In the rows, 128 means zero.
Each named turn below is shown by a few rows before and after it. Which turns, in which order, take the first row of each later pair to the second? The first pair is answered.
Bebe (before => after):
[126 121 149 152 117 151 126 136 148  96 153 141 150 125 114  99] => [ 99 118 136 154 128 140 146 144 148 113 148 157 129 131 160 104]
[ 96 115 136 146  67 167 131  97 124 126 156 143 136  99 142 111] => [ 88 115 125 147  71 162 140  96 121 133 149 148 122 111 153 113]
[109 128 187 111  56 168 138 144 125  98 112  75 128 181 146 147] => [ 99 126 186 115  63 161 136 149 129 104 115  83 129 176 171 151]
vanip (before => after):
[126 151 132 152 141 116 123 149 114 118 117 127 150 127 134 143] => [145 138  97 151 139 109 133 127 122 125 132 139 136 132 137 112]
[158 142 108 122 100 132 162 138 125 106 148 126 127 169 152 120] => [113  95 104 137 103 134 121 107 143 144 138 142  94 100 115 103]
[ 88 129  94 147 159 138 119 117 118 164 134 119  90 107 135 135] => [ 89 157 129 145 162 146 135 148 104 143 119 104 117 131 144 172]
[ 85 162 131 135 127 129 107  95 116 145  94 105 121 101  80 168] => [139 199 109 124 127 122 150 117 107 113 120  99 139 167 117 172]
Tos (before => after):
[110 111 170 147 129 100  98 151 132 147 145 138 170  78 139  97] => [ 82  91 163 144  82 136 138 135 121 156 121 126 116  88 107 102]
[ 98  95 118 137  72 160 183 119 119 148 151 105  93 171 181 124] => [119 127 113 133 142 102 159 142 121 144 153 130 132 177 235 134]
[132 141 107 129 139 125 114 112 113 124 120 142 121 125  97 132] => [135 144 108 132 143 124 105 115 117 123 125 142 129 121  99 131]
fako (before => after):
[ 73 104 133 113 132 122 153  96 132 156 138 152  90 114 136 121] => [ 83 121 125 113 168 100 126  95 128 156 132 158 104 107 136 128]
[191 122 143 130 112 139 105 144 151  90 195 110 185 124 121  97] => [208 154 121 124 130 128 121 136 137  90 180 114 184 153 122 109]
[120 132  92 124 165  85  96  94 139 179 108 157 110  83  82 116] => [126 139  73 113 118 113 170  87 115 175  97 141  73 137  78 126]
Then:
Each pair is two turns apart.
[136 134 114 121 111 118 152 130 126 130 152 137 133 141 135 115] => [ 98 132 123 124 127 112 136 121 119 152 125 142 112 115 128 126] -> vanip Tos
[119 148 109 128 155 127  71  90 122 143  71 141 130  84  42 152] => [136 198  80 116 187  98 104 107 100 135  65 152 140 149 103 169] -> fako Tos
[101 115 146 142 113 103 108 135 153 183 159 154 127 125 188 105] => [115 134 149 134 113 105 129 153 146 164 165 149 143 154 203 119] -> vanip vanip
[ 83 110 156 140 144  95  99 121 118 142 117 134 136 102 147 140] => [109 119 141 137 163  85  83 112 123 135 132 139 155 103 137 128] -> Bebe Tos
[147 104 142 152 136 105  88 136 173 106 175 133 153 108 134 111] => [125 127  95 145 144  91 151 123 145 130 146 154  97 166 182 123] -> Bebe fako
[ 66 113 166 147 137 141  85 173 144 142 121 128 153  62 154 141] => [121 161 136 128 110 152 176 193 120 105 136 109 161 170 191 151] -> Tos vanip
[ 95  51 129 134  68 128 128 120 134 132 161 124 106  75 111 112] => [135  90 107 128 123 106  76  93 129 127 149 125 134  67  62 116] -> fako Tos
[156 155 131 107 133 121  89 115 128 107 131 128 165 134 134 131] => [135 113 155 117  95 145  95 126 142 112 145 120 155 113 136 120] -> fako fako
[135 141 113 119 166 120  76 105 135 145 115 139 137 101  98 126] => [169 159  90 113 164 117 102 111 131 129 130 134 143 141 120 115] -> vanip vanip
[ 80 129 174 124 104 145 159 151 106 122 107 111 122 138 147 174] => [ 98 161 143 120 140 116 158 146  98 131  98 120 128 160 161 179] -> Tos Bebe
[100 115 118 120 108 131 152 166 128 122 152 136 119 167 182 138] => [119 133  88 111 114 127 162 147 123 126 144 135 107 181 164 133] -> Tos Bebe
[137 136 105 131 196  73  65 112 144 155 136 158 154  84 138 100] => [ 98  72 124 148 130 115  89 117 161 166 152 147 117  61 129  76] -> Tos Bebe
[121 136 177 120 132 146 145 126 134 118 111 106 140 167 126 169] => [ 87 116 177 124 138 134 141 131 141 136 116 126 122 153 164 159] -> fako Bebe
[164  93  40 134 119 121 151 119 133 150 135 157 100 149 150  70] => [191  79  68 137 110 135 102 112 148 135 145 135 129 108  91  62] -> Bebe fako
[177 155 171 141 116 140 113 171 122  75 151 101 206 124 144 120] => [208 152  73 134 127 118 124 113 128 107 164 122 164 138 136  66] -> vanip fako
[ 70 122 153 155 140 105 105 162 136 153 118 154 135  93 182 125] => [149 142 152 151 140 106  79 166 144 114 155 132 189 106 147 103] -> fako Tos
[171 131 120 132 124 140 121  97 131 102 156 113 146 117 110 101] => [147 160  94 122 151 115 148  91 103 119 122 131 122 147 139 127] -> Tos Tos
[120 150 154 128 141 138 132 143 106 135  89 120 133 135 116 169] => [135 146 160 128 120 151 145 151 111 121 106 111 141 151 117 162] -> Tos fako
[128 153 117 129 184 103  59  88 116 137  91 124 136  89  80 136] => [104 108 160 142 165 116  51 119 147 135 119 128 145  55 118 117] -> Tos Bebe
[ 86 102 118 102 120 153  89 137 143 140 148 130 131  83 112  97] => [ 76 113  80  92 126 148 119 113 124 157 131 138  95 109 107 105] -> Bebe Bebe
[145 131 147 105  96 165 149 133  84 115 105 167 123 193 179 153] => [171 128 180 106  82 181 123 142  99  89 123 148 160 170 142 151] -> Bebe Bebe
[ 77 131 145 120 161 102 122 142 113 157  90 137 118 114 145 162] => [ 96  91 167 127 111 142 107 133 135 148 117 112 126  82  97 133] -> Tos Tos
[163 152  69 132 151 100 149 121 124 128 134 142 122 157 162 109] => [128 122  87 138 117 118 170 134 133 131 144 142  97 144 186 100] -> fako Tos
[137 115 104 101 100 129 145 166 108 100 126 107  86 111 156 147] => [142 121 117 101 128 114 114 178 120  91 139 112 119  95 170 145] -> fako vanip
[146 108  82 139  96 143 158 121 121 147 130 131 154 126 108 134] => [129 109  89 140  98 143 171 128 114 151 115 135 145 135 125 144] -> Bebe Tos
[141 130  61 113 104 120 168 124 121 108 157 141 106 152 189 106] => [155 108  80 117  80 138 151 121 141  93 185 131 124 130 162  83] -> Tos Tos
[ 92  74 109 135  99 128 125  65  95 181 111 110  89 103  88 116] => [ 89 147 128 124 178  81 122 107  68 167  76 126 132 140 150 176] -> Tos vanip
[140 152 152 124 175 100  77 139 135 123 121 130 170 105 112 147] => [170 108 132 123  97 149 111 114 149 115 153 105 136 114  70 104] -> vanip Tos
[107 131 138 155  69 143 167 203 119  99 130  77 130 140 112 176] => [ 79 112 150 164  80 142 127 190 129 120 117  85 123  90  83 179] -> fako Tos
[137  85 116 154 113  94 105 132 143 132 151  89 134  97 161  85] => [123  89 102 150  86 117 136 103 123 137 125  79  93 117 119 104] -> Tos Bebe
[ 93 143 170 142 149 115  81 131 114 172 103 134 157 142 134 191] => [146 162  95 132 147 104 133 109 111 168 122 143 139 203 166 157] -> Bebe vanip
[106 139 175 133 140 128  84 173 149 114 137 151 100  78 178  93] => [112 149 153 123  84 162 168 167 123 105 128 133  58 141 174 103] -> fako fako
[162 130 176 140 175 109  52 124 167 124 142 135 195  68 109 112] => [115 161  74 121 198  83 144  75 117 178  89 174  91 143 150 124] -> Bebe Bebe
[130 119 169 121 117 139  93 126 150 143 128 119 160  92  87 125] => [142 130 151 111  80 158 152 118 129 131 117 105 131 142  79 137] -> fako fako
[172 153 132 114 121 127 174 162  90 115 134 108 135 174 145 161] => [151 111  63 120 145  98 141 108 108 164 143 147  91 124 147 104] -> vanip Tos
[ 84  64 132 123  69 166 149 119 150 150 137 126  54  89 115  93] => [ 92 135 209 120 169 118  77 176 142 119 108 128 163  77 138 167] -> vanip fako
[ 87 101 121 132 110 145 118 132 161 137 103 140  98 100 109 118] => [121 130 113 131 152 118  84 127 157 129 107 146 137  94  95 119] -> fako Tos
[134 158 105  87 134 134 130 106 118 132 113 110 118 124 156 150] => [121 126 107  89 109 150 129 100 131 143 123 106  96 101 145 133] -> vanip fako
[173 120 119 131 120 128 136 133 114 135 124 116 169 149  80 133] => [164 109 131 135 128 121 110 139 125 136 128 118 181 126  80 127] -> fako fako
[ 94 119 190 109 135 128  95  85 162 156 136 139 107  49  45 136] => [124 213 165  81 156 111 192 113 106 127 111 135 112 182 119 191] -> Tos vanip
[148 104  72 132  80 125 182 129 163 142 149 148  90 153 165  68] => [133  95  89 139 116 103 148 145 178 149 161 165 114 121 197  63] -> Tos fako
[152 160 159 119 100 140 135 131 110 112  96 111 142 124  94 133] => [113 141 162 127 123 112 143 156 118 132 100 138 132 120 178 126] -> Bebe Bebe
[120 106 120 133 105 142 122 107 129 116 119 125 118 118  88 130] => [ 94  95 130 136 119 125 125 130 136 125 128 144 117 109 147 126] -> Bebe Bebe
[112 129 136 126  80 142 115 101 138 116 116 108 135 127 119 131] => [104 133 136 126 123 112  88 112 146 120 114 127 151 114 151 130] -> fako Bebe
[118 114 108 135 138 120  87 147 157 146 102 141 115 125 156 126] => [114 101 108 134 106 143 119 151 153 144 109 133  93 140 153 124] -> fako fako
[170 120  88 105 134 119 163 139 141 129 151 160 127 164 164  87] => [130 139  92 106 183  98 118 108 119 157  84 171 114 131 110 134] -> vanip fako
[112 173 106 114 153 125 119  40 103 134  39 120  93 135  24 178] => [ 70 188 110 116 200  81 133  81 103 148  31 156 100 154 137 195] -> fako Tos
[138 160 130 127 174 120  71  94 125 112 113 124 170  95  61 114] => [107  93 163 137  92 176 113 107 138 111 138 107 133  86  58  95] -> fako fako
[184 158 160 122 126 145 112 130 126  88 124  94 180 137  71 147] => [129 109 187 137  98 163  99 129 141 111 119  97 150  83  59 144] -> Tos fako
[160 125 120 109 133 127 122 102 112 146 107 135 115 131 121 105] => [148 123 129 113 119 141 126 102 111 149 107 132 108 127 109 112] -> Bebe Tos
[107  84 163 146  61 159 117 132 140 125 117 106 107  91 106 141] => [ 71 113 139 139 117 108 139 147 120 149  95 143  90 118 195 159] -> Bebe Tos
[148 126 131 126 124 124  97 147 160 102 131 118 188  93 107 133] => [167 151 103 118  98 141 147 136 136  96 115 104 165 140  82 148] -> fako Tos
[ 95 110 145 138 141 138 132 150 131 139 107 140 138 131 143 171] => [120  93 123 138 122 142 143 147 149 137 143 141 135 138 171 133] -> vanip fako
[144 157  99 116 132 142 152  96 110 124 136 114 121 192 117 125] => [154 131 153 129 109 162 112 116 139 107 163  97 166 145 100 111] -> Bebe fako
[143 133 138 119 150  95  97 102 125 131 143 130 113 112 130  88] => [158 157 157 112 153  96 114 122 113 112 142 123 134 144 144 107] -> vanip vanip
[138 149 127 119 137 109 108 135 135 138 110  84 148 122  79 139] => [127 157 114 115 139 106 121 128 129 142  96  85 133 133  85 147] -> Tos Tos
[114 108 158 134 106 130 101 128 138 124 137 125 144  79  97 125] => [141 156 144 125 156  98  97 133 123 116 126 133 164 110 116 143] -> fako Bebe
[120 147 162 109 132 137  88 104 138  93 105 122 141  98  95 190] => [162 152 110 105 141 111 132 123 145  85 153 142 154 160 196 146] -> Bebe vanip
[105 115 147 135 124 131 151 151 152 158 123 136 104 116 135 134] => [134 133 153 130 136 123 153 163 153 138 137 136 138 132 156 138] -> vanip Tos
[122 132  84 139 149 107  83 131 142 137 116 152 125  95 115 111] => [107 159 120 134 159 105 101 160 122 124  92 146 138 122 136 153] -> vanip Bebe
[181 134 121  90 131 155 117  48  97 136 151 125  87 143  92  97] => [138 131 218  99 124 176  96  97  92 115 133 104 123 113  91 152] -> fako vanip
[ 85 111 122 131 137 116 115 119 135 148 114 135 117  94 127 133] => [ 95 133 153 128 115 134 153 150 124 118 120 116 135 133 149 154] -> vanip fako
[143 129 105 124 102 146 160 146 128 120 147 122 135 168 146 108] => [ 99 125 161 130 103 157 129 162 119 122 116 115 147 137 121 151] -> vanip vanip
[121 113 120 141 102 135 143 136 123 132 136 146 131 126 145  93] => [135 130 105 132 110 139 150 121 110 131 118 140 123 139 120 105] -> Tos Bebe
[ 98 173 117 130 127 156 155 141 128 105  92 152  79 123 119 132] => [102 176 124 134 163 133 115 142 140 110  94 162 101 100 118 134] -> fako fako
[109 138 132 120 170 126  69 117 140 126 125 130 147  54  89 119] => [130 188 148  99 135 156 152 149  99  90 108  99 151 147 106 169] -> Tos vanip
[115 141 118 114 135 131  96 111 106 164  70 110 114 119  88 143] => [155 149  74 105 128 118 116 102 108 159  95 118 108 152 108 106] -> vanip vanip
[147 130 117 107 114 123 193 123 100 119 125 102 118 163 127 143] => [137  98 171 119 112 124 158 159 131 109 157 100 155 121 150 131] -> fako vanip
[152  86 139 134 111 160 109 149 135 173 221 123 107 112 146 102] => [134 132 109 124 166 122 133 149 105 192 182 149  96 149 196 137] -> Tos Tos
[131 153 166 127 101 124  91 130  93 119  91 109 179 146  81 157] => [176 141  98 123  76 127 134 111 105 116 136 114 158 185 107 100] -> fako vanip
[182 174 110 149 113 121 111 129 131 113 127 141 166 131  78 103] => [161 140 134 160  95 131  97 139 149 114 142 138 161  99  78  90] -> fako fako
[150 139  66 134 168 100  56  76 139 137  99 137 125  96  59 106] => [136 105 120 145 152 118  33 102 163 129 132 126 151  55  68  93] -> Tos Bebe
[ 92 122 160 119  53 155 136 149 130 125 156 102 123 126 139 126] => [127 196 113 100 109 117 146 131  99 121 121 113 140 178 136 154] -> fako fako
[142 145 163 138 146 118 118 167 126 121 143 117 177 139 104 121] => [120 120 114 141 153  99 130 147 134 155 158 147 138 135 155  84] -> Bebe vanip
[119 104 124 133  82 132 176 160 113 128 141 101 121 154 127 107] => [ 92  81 137 139  97 126 130 150 119 148 130 113 117 103 105 105] -> fako Tos
[136 118 150 133  98 152 113 148 138 115 142 119 136 123 148 132] => [157 130 111 128 137 123  93 124 138 126 145 140 141 121 149 117] -> fako vanip
[ 89 108 165 135 102 149 117 125 122 146 172 113 113  88 142 122] => [ 90 141 153 133 156 114 112 135 109 150 156 132 128 106 187 138] -> Tos Tos
[ 96  98 107 121  88 163 127 114 138 151 117 104 107  93 115 115] => [118 155  71 107 121 141 143 102 111 143  93 112 106 138 109 135] -> fako fako
[162 145 137 131 156 110  97 137 144 110 155 125 165 118 139 123] => [134 129 106 131 163  96 112 124 145 134 147 149 129 117 167 108] -> vanip Bebe
[111 156 154 129 179 111 109 120 104 128  75 130 158 108 114 186] => [ 93 119 170 138 170 104 105 144 135 132 105 145 159  82 171 158] -> Tos Bebe
[ 84 112 143 136 151  90 157 116 128 159 106 111  80 144 149 137] => [103  97 159 146 127 114 123  99 141 146 114  92  93 108  81 128] -> Bebe fako
[126 143 132 110 153  87  99 132 129 159 131 116 147  97 138 136] => [146 120 146 116 104 122 109 131 141 142 155  93 145  93 106 119] -> vanip Tos
[117 110  88 116 110 154 144 129 105 154 115 143  73 133 130 137] => [126 117  91 115 106 149 158 151 109 142 132 149  90 150 170 134] -> Tos fako
[166 102  75 132 141 109 112 111 149 139 159 148 124 122 146  61] => [157  95  73 129 144 104 101  98 143 150 145 150 112 105 128  62] -> Tos fako
[121 135 116 117 140 121 127 102 128 144 101 131 113 125  87 143] => [158 148 137 115 138 123 131 128 134 112 128 113 157 144 106 142] -> Bebe vanip
[175  83 113 125 116 167 102 124 128 136 182 135 140 142 165 112] => [142  83 134 128 147 151  53 113 125 153 146 141 145  92 131 135] -> fako vanip
[141 106 114 112 157  84 131 101 122 123 101 135 140 169 118 149] => [148  82 138 119 104 126 148 112 127 108 118 111 133 169  99 141] -> Bebe fako
[144 105 118 120 133 114 121 123 128 137 131 114 132 125 109 116] => [121 108 142 123 139 108 122 142 128 140 126 117 139 120 132 133] -> vanip Bebe
[122 137  99 140 163 116 127  83 107 137 151 106 118 131 106 103] => [112 112 114 146 153 123 116  89 120 139 157 102 117 109 107  91] -> fako fako
[119 110 108 114 162 102 153 141 128 129 132 159 120 153 203 126] => [101  71 134 132 154 113 102 136 155 136 137 153 127  87 166 109] -> vanip Tos
[128 101 136 130 139 153 113 153 113 149 138 139 147 134 117 128] => [139 116 109 128 147 144 118 138 111 154 132 144 143 144 120 121] -> fako vanip
[116 103 142 128 110 116  67 151 136 119 172 148 189 106 133 108] => [ 91 123 107 123 126  96 122 154 114 135 153 168 153 156 202 120] -> vanip Bebe
[122 104 134 105 177 129 102 122 132  98 101 117 135 132 107 115] => [134 100 112 103 175 126 112 116 132  94 111 125 134 147 108 100] -> vanip vanip
[ 96  95 139 129 146  96  71 133 119 134 123 139 154  74 167 112] => [178 134 124 117 141 100  79 130 112  96 146 116 193 123 142 104] -> fako Tos
[ 57 124 164 132 123 123 120 143  99 137  83 134  94 114 172 168] => [147 148 120 126 151  91 120 155 122 106 145 143 146 156 222 120] -> Tos vanip
[194 103 122 120  99 130 122 115 170  94 191 113 177 133 122  75] => [160  86 143 116  52 170 153 112 152 100 166  96 140 132  87  96] -> Tos Bebe
[225 152  77 108 143 111 101 103 141 118 167 140 166 144 100  85] => [175 161  50 103 124 121 170  82  99 141 117 143  93 184  97 119] -> Tos Tos
[159 157 160 132 139 139 103 131 116 104 124 104 178 115  64 134] => [168 146 104 125 106 152 158 101 108 116 129 108 129 154  61 107] -> vanip Tos
[108 149 164 120 133 111 119 140 104 146 107 113 127  92 109 140] => [103 144 166 123 106 131 141 142 100 142 108 107 114 101 107 144] -> fako fako
[127 129 133 145 127 138 105 134 140 110 114  96 158 115 105 137] => [149 123 119 142 109 146 129 134 143 102 139  95 152 136 121 116] -> vanip fako
[100 126 134 135 128 175  84 111 164 143 106 119 105  55 112 111] => [ 96 165 116 128 185 139  84 120 149 149  88 140 120  79 156 130] -> Tos Tos
[138 124 132 115 104 102 186 140 117 115 159 118 111 186 178 112] => [106  66 141 131 118  94 117 111 148 142 168 135 100  95 137  75] -> Tos vanip
[108 114 178 140 129 129  92 133 108  98 123 116 135 105 133 146] => [149 113 143 136 107 128 129 137 120  87 165 115 133 142 163 114] -> vanip fako
[121 107 112 117 115 163 158 110 143 157 107 124  91 152  67 117] => [ 98  86 135 132 155 132  94 127 166 167 123 153 117 101 101 104] -> fako Bebe
[118 134 157 141 119 164 144 115 115 117 108 105 105 139  98 147] => [ 94 118 167 149 155 135 104 128 134 129 116 126 111 102 145 137] -> fako Bebe
[148 128 137 134 116 125  98 122 143 114 138 108 146 111 107 125] => [139 131 126 130  94 139 140 114 126 118 118 102 117 141 104 137] -> vanip Tos
[142 183 121 121 131 125 151 116 113 144 140 119 127 155 140 109] => [114 157 110 133 145 116 117 100 124 169 139 133 115 109 127  96] -> vanip Tos
[113 124 175 118 131  97 121 143 101 144 148 142 128 123 168 147] => [114 124 174 116 112 112 146 142  99 140 147 136 112 136 163 151] -> fako fako
[127 102 103 123 121 107 135  91 129 133 138  96 116 167 121 100] => [117 114 105 118 121 113 139  92 122 135 123  88 110 171 115 115] -> Bebe Tos
[ 53 111 155 126 135 130 123 129 125 167 103 144 110  96 146 156] => [ 65 130 134 110 121 142 165 123 109 159  94 138  91 137 144 166] -> fako fako
[142 126 156 149 114 120 101 137 151 125 133 117 147 103 123 121] => [156 160 143 142 136 105 113 139 140 117 128 119 157 129 136 136] -> fako Bebe
